Each row has a name. After each piece below comes the name of the row it's from, unless a question asks for something else. Each question is about the rows just above it.

[ 81 116 158 144  93]  Q825
[ 94 108 123 103 172]  Q925
[130  81 120  86 126]  Q931
[ 94 108 156 165 171]  Q441
[ 83 113  92 152 138]  Q194
[155 169  88 120 130]  Q575
Shared by Q825 and Q931:  [81]
The entry that follows [152]:  [138]
q: [130  81 120  86 126]  Q931

[129 175 116 107 131 145 106 125 128 146 159 130 132 140 165 130 147 157
  92 137 119 137 129 139 134 141 128 112 123 123 167]  Q448
[128 140 124 123 130 131 123 128 127 134 135 129 130 131 137 128 133 135
 119 131 126 130 129 131 130 132 127 125 127 126 139]  Q194
[129 177 124 109 125 152 100 121 132 139 163 126 128 141 163 131 143 154
  96 142 118 141 127 133 137 139 133 116 124 124 158]  Q441
[128 101 139 141 123 121 140 128 129 114 111 126 124 121 105 127 115 109
 151 124 133 125 126 119 125 120 131 138 132 132 101]  Q575
[128 121 152 141 108 141 120 119 135 105 109 117 116 126 112 132 111 110
 150 137 128 136 122 109 135 122 126 126 134 126  93]  Q931
[124 173 141 118 112 161  95 114 136 124 164 119 120 140 152 133 132 142
 111 149 118 148 122 120 143 135 141 123 129 130 135]  Q235
[129 131 129 124 128 133 125 127 129 130 136 128 128 131 136 129 131 133
 121 131 126 131 128 130 130 130 128 126 128 127 135]  Q833
[128 112 149 142 113 133 128 121 133 108 121 120 118 124 107 130 111 108
 153 132 129 132 123 112 131 120 137 141 134 134  94]  Q53
[128 139 126 123 128 133 122 127 128 131 136 128 128 131 136 129 132 134
 120 130 126 130 128 130 129 131 128 125 127 127 136]  Q825
[128 173 142 118 111 162  95 114 136 124 164 125 120 139 152 132 131 141
 111 149 118 147 122 119 142 136 142 124 129 129 134]  Q311
[128 100 123 136 136 110 147 135 124 128 107 133 132 121 111 125 124 118
 141 117 134 117 130 131 121 123 122 132 128 128 120]  Q317
Count of [126] in Q931:  4
q: [129 131 130]  Q194
q: [128 100 123 136 136 110 147 135 124 128 107 133 132 121 111 125 124 118
 141 117 134 117 130 131 121 123 122 132 128 128 120]  Q317

[125 140 124 139 147 122 136 126 138] : Q925
[120 135 123 128 124 131 123 136 128] : Q931
[141 141 154 148 148 108 141 141 106] : Q53
[ 92 154 122 117 112 148 137 120 141] : Q235
[147 100 137 126 133 133 142 140 119] : Q311
[120 130 121 117 128 119 122 139 125] : Q825
[119 121 125 108 106 122 114 140 124] : Q441
The row with [125 108 106 122 114] is  Q441
Times [141] occurs in Q53:  4
Times [137] occurs in Q925:  0
Which row holds [154 122]?  Q235
Which value is in both Q825 and Q311?  [119]

[135 129 110 123 120 133 140 135 127 123 123 126 129 144 130 136 124 128
 122 130 121] -> Q194
[131 103 134 122 125 140 124  91 136 127 114 120 149 115 119 129 132 145
 113 136 109] -> Q833
[139 109 123 131 133 123 135 140 127 120 122 132 140 124 133 126 122 133
 128 145 117] -> Q931
[115 145 129 117 131 124 129 113 131 130 135 135 129 110 121 134 135 118
 115 131 134] -> Q925
[123 130 122 143 126 120 134 143 124 125 123 143 126 117 123 122 139 123
 136 123 127] -> Q448
[130 124 122 140 131 124 127 150 120 133 128 129 113 139 137 117 122 126
 143 135 130] -> Q235
q: [123 130 122 143 126 120 134 143 124 125 123 143 126 117 123 122 139 123
 136 123 127]  Q448
q: [115 145 129 117 131 124 129 113 131 130 135 135 129 110 121 134 135 118
 115 131 134]  Q925
Where do [130 124 122 140 131 124 127 150 120 133 128 129 113 139 137 117 122 126
 143 135 130] appear?  Q235
q: [120 133 140 135 127 123]  Q194
[135 129 110 121] is in which row?  Q925

[111 104 127 118 162 147]  Q833
[101 167 113 119 136 100]  Q53
[114 128 114 129 159  89]  Q235
[ 95 100 119 145 156 115]  Q925
[130 108 117 116 140 165]  Q311
[136 108 117 114 122  85]  Q825
[144 159 130 135  91 109]  Q575
The entry that follows [101]:  [167]
q: [100 119 145 156 115]  Q925
Count of [114] in Q235:  2
Shared by Q575 and Q311:  [130]
Which row holds [117 116]?  Q311

[131 135 172 129 144 169 118 123 134 115 129 135 117 153 117 107] : Q317
[126 140 133 130 137 132 136 118 141 117 120 132 116 129 138 128] : Q311
[131 105 110 124 108 113 115 147 109 151 143 119 152 120 112 133] : Q833
[128 118 114 126 118 116 125 136 120 139 133 124 139 121 124 133] : Q235
The row with [129 135 117] is  Q317
The entry that follows [140]:  [133]

[171 171 154  93 102 158 169 177 176 127 107 169 142  85 173 168 124  88] : Q575
[167  87 136 169 103  92 174 118 110  98  84 107  98 113 118  86  91  93] : Q317
[ 79 144 133 120 109 159 107 136 154 121 137 139 178 123 172  86 166 113] : Q194
[145 161  82  78 104  89 173 176 132 169 161  92 139 114  81 130 121 155] : Q441
[137 142 114  89 174 149 122 116 156  89 112 170 140 142 122 149 145 122] : Q833
[162  80 108 130 105 124 154 154 152 133 167 158 143 116 160  80  96  80] : Q931
[145 161  82  78 104  89 168 174 132 169 121  92 139 114  81  87 121 155] : Q235
[137 142 114  89 174 149 122 147 156  89 112 170 140 142 122 149 145 122] : Q311
[162  80 108 130 105 124 154 154 152 133 167 158 143 166 174 154 178 101] : Q448
[162  80 108 130 105 124 154 154 152 133 167 158 143 166 174 154 178 101] is in which row?  Q448
The one value in Q311 and Q317:  [174]
The row with [ 79 144 133 120 109 159 107 136 154 121 137 139 178 123 172  86 166 113] is  Q194
Which value is in both Q311 and Q448?  [174]

[146 123 120 143 112 114 106 150 113 108]  Q235
[114 104 150 128 142 134 145 148 123 120]  Q931
[ 97 123 100 143 112 114 106 150 128 108]  Q194
Which row holds [114 106 150 128]?  Q194
[146 123 120 143 112 114 106 150 113] is in which row?  Q235
Which row holds [148 123 120]?  Q931

[104  90 145 151 112]  Q925
[ 89  81 101  89 150]  Q53
[104  90  89 101 166]  Q575
[ 89  88  92  89 150]  Q448
q: [104  90  89 101 166]  Q575
Where do [ 89  88  92  89 150] appear?  Q448

[123 127 111 147  86 139] -> Q235
[123 127 111 122 110 123] -> Q194
[122  86 116 138 111 139] -> Q931
Where do [123 127 111 147  86 139] appear?  Q235
[122  86 116 138 111 139] is in which row?  Q931
Where do [127 111 122 110] appear?  Q194

[146 153 103 142 111 125 129 151 128  94 112] = Q575
[ 92 148 161 160 101 108  95 145 118 115 142] = Q194
[122 150 118 163 112 153 123 107 141 157 133] = Q441
[146 152 157 111 110 143 156 116 111 116 124] = Q448
[140  93 162 100 156 150 103 112 135  94 117] = Q317
[112 104 155 122 137 152 112  97 164  96 138] = Q925
[151  98 130 142 131  99 140 132 103 114 109] = Q931
[143 141 143 139 141 141  98 141 143 141 143] = Q833
[163 153 103 142 111 123 129 151 128  94 112] = Q311
[144 140 129 133 162 116 157 145 135 151 157] = Q235
[131 146 115 116 100 162  93 138 115 113 115] = Q825
[ 93 118 111 157 143 134 110 131 114 134 148] = Q53
Count of [115] in Q825:  3
The row with [143 141 143 139 141 141  98 141 143 141 143] is  Q833
Count of [143] in Q833:  4

[126 100 115 116 160 136 115 148 137 145 111 124 148 122 151 137 120 161
 124 129] : Q931
[126 100 115 116 152 136 115 148 137 145 111 124 148 109 151 137 138 110
 119  91] : Q825
[126 100 115 116 152 136 115 148 137 145 111 124 148 122 151 137 138 110
 119 157] : Q311
q: [126 100 115 116 160 136 115 148 137 145 111 124 148 122 151 137 120 161
 124 129]  Q931
What comes right after [161] in the named rows?  [124]

[104 125 125 144 141 122] = Q575
[173 148 155 125 133 132] = Q931
[126 125 144 118 129 124] = Q235
[141 147 157 100 105 150] = Q825
[105 103 125 126 144 104] = Q448
Which value is in both Q575 and Q825?  [141]
The row with [103 125 126 144 104] is  Q448
The row with [125 125 144] is  Q575
Shared by Q448 and Q825:  [105]

[173  91 131 145 156 132 164 117 106]  Q925
[113 136 146 119 130 141 127 112 132]  Q311
[ 96 161 164 111 133 141 123 105 157]  Q448
[161 104 126 144 144 132 152 118 112]  Q235
[135 127 154 130 149 135 146 107 132]  Q575
[161 104 126 144 144 132 152 121 143]  Q931
[144 119 149 133 152 134 151 110 128]  Q833
[138 111  96 132 112 113 118 155 112]  Q441
What comes right after [131] in the named rows?  [145]
The row with [161 104 126 144 144 132 152 121 143] is  Q931

[176 141 155 131 118 119] -> Q833
[120 120 124 155 120 155] -> Q317
[121 154 127 127  99 132] -> Q53
[169 154 154 127  99 117] -> Q448
[176 141 133 131 118 119] -> Q235
[166 110 133 153 115 136] -> Q575
Count of [119] in Q317:  0
Count of [127] in Q53:  2

[127 128 127 129 136 171]  Q833
[128 128 128 172 172 172]  Q925
[127 127 128 171 171 171]  Q441
[127 129 128 171 172 171]  Q825
[128 128 128 128 172 172]  Q311
[128 128 128 128 152 172]  Q53
[127 128 128 129 127 172]  Q317
[128 128 128 171 170 172]  Q448
[129 128 171 172] is in which row?  Q825
q: [128 127]  Q833
Shared by Q925 and Q441:  [128]
Where do [127 129 128 171 172 171] appear?  Q825

[130 131 134  95 130 135 136 131 131 132  94 171 172  92 171] = Q194
[168 168  98  95 166  96 168 168 168 169  96 166 170  96 169] = Q575
[101 100 164 168 101 165 164 100 100  99 165 101  98 166 100] = Q317
[153 154 111 109 153 110 111 154 153 171 132 172  94  92 155] = Q53
[130 131 134 135 130 135 136 131 169 172  92 171 132  94 107] = Q311
[101 100 164 168 101 165 164 100 100  99 165 101  98 166 131] = Q931
[117 117 148 150 118 149 150 117 117 118 149 118 117 146 117] = Q833
q: [101 100 164 168 101 165 164 100 100  99 165 101  98 166 100]  Q317
q: [131 132  94 171 172  92]  Q194
The entry that follows [146]:  [117]
The row with [168 168  98  95 166  96 168 168 168 169  96 166 170  96 169] is  Q575
Where do [172  92 171 132  94] appear?  Q311
Shared by Q575 and Q311:  [169]

[130 130 122 130 126 126 125 131 133 123 132 128 135 128 123 121 133 128
 128 132 134 126 125 131 134 124 137 123 128 124 132 132 133 124 130 128
 122 137 115 131 135 116 112 135]  Q194
[133 134 119 133 122 130 128 135 128 133 125 123 139 130 126 121 123 128
 129 130 124 133 128 125 130 128 124 129 121 121 127 132 126 127 126 129
 135 126 127 119 127 129 138 125]  Q575
[134 125 137 120 131 132 133 128 130 129 127 126 141 134 124 123 131 116
 133 116 109 132 149 127 116 128 129 128 132 124 129 137 128 128 121 132
 126 129 123 125 124 117 126 132]  Q235
[126 134 126 141 126 135 135 123 133 131 127 134 119 119 127 124 129 133
 130 121 111 127 122 120 134 125 137 120 131 134 133 128 130 129 127 126
 126 129 119 127 135 130 128 119]  Q317
[138 143 132 114 133 142 128 133 122 127 120 131 127 120 145 122 120 129
 131 135 167 139 133 124 128 127 122 124 130 131 114 125 124 133 128 122
 129 121 140 125 129 135 124 133]  Q931
[130 130 122 130 126 126 125 131 133 123 132 128 133 128 123 121 133 128
 128 132 134 131 125 131 134 124 137 123 128 124 132 132 133 124 130 128
 122 124 130 120 119 124 137 128]  Q311
[131 129 119 127 125 118 124 136 127 117 132 126 134 121 122 122 127 130
 126 118  91 133 144 135 117 131 133 125 123 131 127 133 117 128 120 128
 119 134 118 124 122 120 122 129]  Q925
q: [131 129 119 127 125 118 124 136 127 117 132 126 134 121 122 122 127 130
 126 118  91 133 144 135 117 131 133 125 123 131 127 133 117 128 120 128
 119 134 118 124 122 120 122 129]  Q925
q: [126 134 126 141 126 135 135 123 133 131 127 134 119 119 127 124 129 133
 130 121 111 127 122 120 134 125 137 120 131 134 133 128 130 129 127 126
 126 129 119 127 135 130 128 119]  Q317
q: [126 129 135 126 127 119 127]  Q575
q: [134 125 137 120 131 134 133 128 130 129 127 126]  Q317
The row with [130 130 122 130 126 126 125 131 133 123 132 128 133 128 123 121 133 128
 128 132 134 131 125 131 134 124 137 123 128 124 132 132 133 124 130 128
 122 124 130 120 119 124 137 128] is  Q311
Count of [135] in Q194:  3

[156 109 154 154 108] : Q317
[ 87 169  89  90 170] : Q448
[123 119 123 123 138] : Q311
[115 144 148 144 144] : Q235
[143  91 174 172  89] : Q53
[123 137 123 124 137] : Q825
[149 115 149 149 114] : Q833
[120 140 120 120 141] : Q575
[144 119 143 144 118] : Q925
[126 135 126 126 135] : Q441
[143 120 142 141 119] : Q931
Which row holds [149 115 149 149 114]?  Q833
Count of [123] in Q311:  3
Count of [150] in Q833:  0
How many times does Q235 hold [144]?  3
[126 135 126 126 135] is in which row?  Q441

[152 127  82 158 122 121 121  88 144  88 123 115 127] -> Q575
[152 127 152 158 122 107 127 126 146 107 128 152 127] -> Q833
[122 122 101 152 119 101 122  85 147 102 134  95 116] -> Q925
The entry that follows [102]:  [134]
Count of [151] in Q833:  0
Where do [152 127 152 158 122 107 127 126 146 107 128 152 127] appear?  Q833
Times [120] occurs in Q575:  0
q: [152 127  82 158 122 121 121  88 144  88 123 115 127]  Q575
How many times does Q575 hold [127]?  2

[ 99 100  99  78 132 115] : Q194
[126 100 165 130 134 107] : Q311
[100 133 100 133 133 100] : Q575
[130 112 101  85 126 143] : Q833
How many times does Q575 hold [100]?  3
How many times does Q833 hold [130]?  1

[123 134 116 137 140 107] = Q441
[131 124  93 127 125 137] = Q825
[116 144 165 120 106 136] = Q53
[147 117 112 148 131 126] = Q235
[139 134 123 134 129 135] = Q317
[132 155 143 139 129 138] = Q575
[145 139  80 100 113 137] = Q833
[129 124 146 118 151 100] = Q931
[134 128 135 123 122 138] = Q311
[131 152 125  81 120 124] = Q925
[139 172 133 120  83 152] = Q448
Shared by Q825 and Q833:  [137]
q: [134 123]  Q317
Right after [140] comes  [107]
The one value in Q311 and Q575:  [138]
Where do [139 172 133 120  83 152] appear?  Q448

[127 118 130 127 129 135 127 127 128 128 130 130 121 127 141 122 117 115
 129 137 129 130 128 141 178 117 124 126 101 123] -> Q317
[140 135 129 136 126 128 126 128 127 129 128 129 124 127 137 124 100 113
 129 131 128 126 127 124 175 129 129 129 104 128] -> Q311
[127 135 140 135 128 108 126 128 127 129 128 129 123 127 131 124 100 113
 129 131 128 125 129 131 174 126 128 126 119 119] -> Q53
What comes right after [121] in the named rows?  [127]
The row with [127 118 130 127 129 135 127 127 128 128 130 130 121 127 141 122 117 115
 129 137 129 130 128 141 178 117 124 126 101 123] is  Q317
[140 135 129 136 126 128 126 128 127 129 128 129 124 127 137 124 100 113
 129 131 128 126 127 124 175 129 129 129 104 128] is in which row?  Q311
The row with [140 135 128 108 126 128] is  Q53
Where do [127 135 140 135 128 108 126 128 127 129 128 129 123 127 131 124 100 113
 129 131 128 125 129 131 174 126 128 126 119 119] appear?  Q53

[117 149 133 152 172 135 128 142 133 136 172 118 117 143 142 129 135 143
 110 132 114 119 125 125 144 133 129 124 127 109] -> Q448
[124 132 130 110 144 101 143 127 133 109 154 155 136 112 154 134 133 115
 143 134 117 161 136 130 127 130 128 117  98 117] -> Q235
[147 143 139 115 132 110 127 126 156 128 138 130 116 123 145 109 112 116
 137 111 123 142 112 124 149 173 140 129 114 127] -> Q311
[110 131 132  97 154 132 116 132 155 110 131 133 106 112 132 131 131 123
 137  94 117 142 123 142 124 123 138 109  98 122] -> Q833
[122 114 134 149 154 137 119 122 153 134 149 128 116 122 144 108 127 142
 139 134 132 153 153 110 116 142 102 155 122 123] -> Q575
The entry that follows [94]:  [117]
Times [134] occurs in Q575:  3
Count of [117] in Q235:  3

[129 128 124 125 128 132 127 126 130 126 126 125 127 128 123 126 126 135
 128 128 129 129 127 126 129 129 128 126 129 131 123 129 125 129 131 130
 128 125 127 133 130 130 128 136 125 130 126 124 132 126 123 129 127]  Q441
[127 134 130 132 129 131 131 126 125 129 126 123 132 127 135 129 126 126
 128 129 123 130 128 126 132 134 130 166 125 128 125 131 122 130 128 131
 124 127 130 134 128 129 128 131 130 129 128 131 125 128 129 126 127]  Q575
[129 128 124 125 128 132 127 126 130 126 125 125 127 128 123 126 126 135
 128 128 129 130 132 126 129 129 128 129 129 131 123 129 125 129 131 130
 128 125 127 133 130 130 128 136 125 130 126 124 132 126 123 129 125]  Q317
Times [125] occurs in Q441:  5
Which row holds [123 126 126 135 128 128 129 130 132 126 129]?  Q317

[148 132 162 144 108 140 129 129 117]  Q441
[141 136 143 105 125 140 143 107 143]  Q53
[153 130 171 153 117  94 159 162 126]  Q448
[137 116 124 135 113 129 140 146 128]  Q235
[138 123 150 142  97 119 160 174 139]  Q317
[130 117 129 141 115 111 132 130 126]  Q311
[153 127 154 148 139 105 162 165 136]  Q833
[121 124 130 134 114 119 128 128 130]  Q925
[135 134 161 143 107 105 140 143 125]  Q825
[129 140 146] is in which row?  Q235
Times [130] occurs in Q441:  0
q: [143 107 105 140 143 125]  Q825

[137 139 116 110 132 131]  Q925
[121 143 166 120 114 165]  Q931
[107 140 137  90 117 121]  Q194
[124 128 114  84 134 117]  Q441
[163 138 107 120 114 145]  Q448
[141 101 105 123 115 139]  Q825
[142 119 116 137 110 130]  Q833
[148 130 116 171 152 121]  Q53
[137 114 163 107 120 120]  Q235
Right after [123] comes  [115]
Count of [137] in Q235:  1
q: [163 138 107 120 114]  Q448
Which value is in both Q833 and Q235?  [137]
Right after [171] comes  [152]

[113 131 109 156 156 111 143 139 151 106 166 131 128 100 118  98 109 119
 118 139 157 138 129 119 149 113 122 143 135 110 109 164 105 147 162 160
 119 149 157 133 153 115]  Q53
[108 123 116 129 162 119 152 131 124 155 134 142 123 103 146 103 129 128
 124 139 168 128 117 123 156 123 115 141 137 103 139 133 106 138 156 161
 102 135 150 151 160 148]  Q448
[130 144 152 140 161 111 148 128 116 143 121 131 114 114 131 103 115 136
 125 119 169 133 105 122 155 149 134 140 136 140 103 121 114 164 120 159
 127 125 170 116 149 134]  Q575
[112 124 134 137 159 139 126 115 142 155 116 142 123 107 128 128 108 126
 111 111 160 152 122 129 160 123 146 135 164 110 109 143 115 157 142 168
 122 136 157 128 141 108]  Q825
[114 131] is in which row?  Q575
q: [135 164 110 109 143]  Q825
q: [108 123 116 129 162 119 152 131 124 155 134 142 123 103 146 103 129 128
 124 139 168 128 117 123 156 123 115 141 137 103 139 133 106 138 156 161
 102 135 150 151 160 148]  Q448

[127 116 143 113 119]  Q448
[122 116 135 123 137]  Q194
[127 127 131 131 127]  Q575
[140 125 137 128 123]  Q925
[169 169 151 144 164]  Q317
[116 139 122 125 144]  Q441
[137 128 123] is in which row?  Q925
Count of [127] in Q575:  3

[107 134 150 121] -> Q575
[107 133 121 106] -> Q441
[118 107 134 121] -> Q448
Where do [107 133 121 106] appear?  Q441
q: [118 107 134 121]  Q448
q: [107 134 121]  Q448

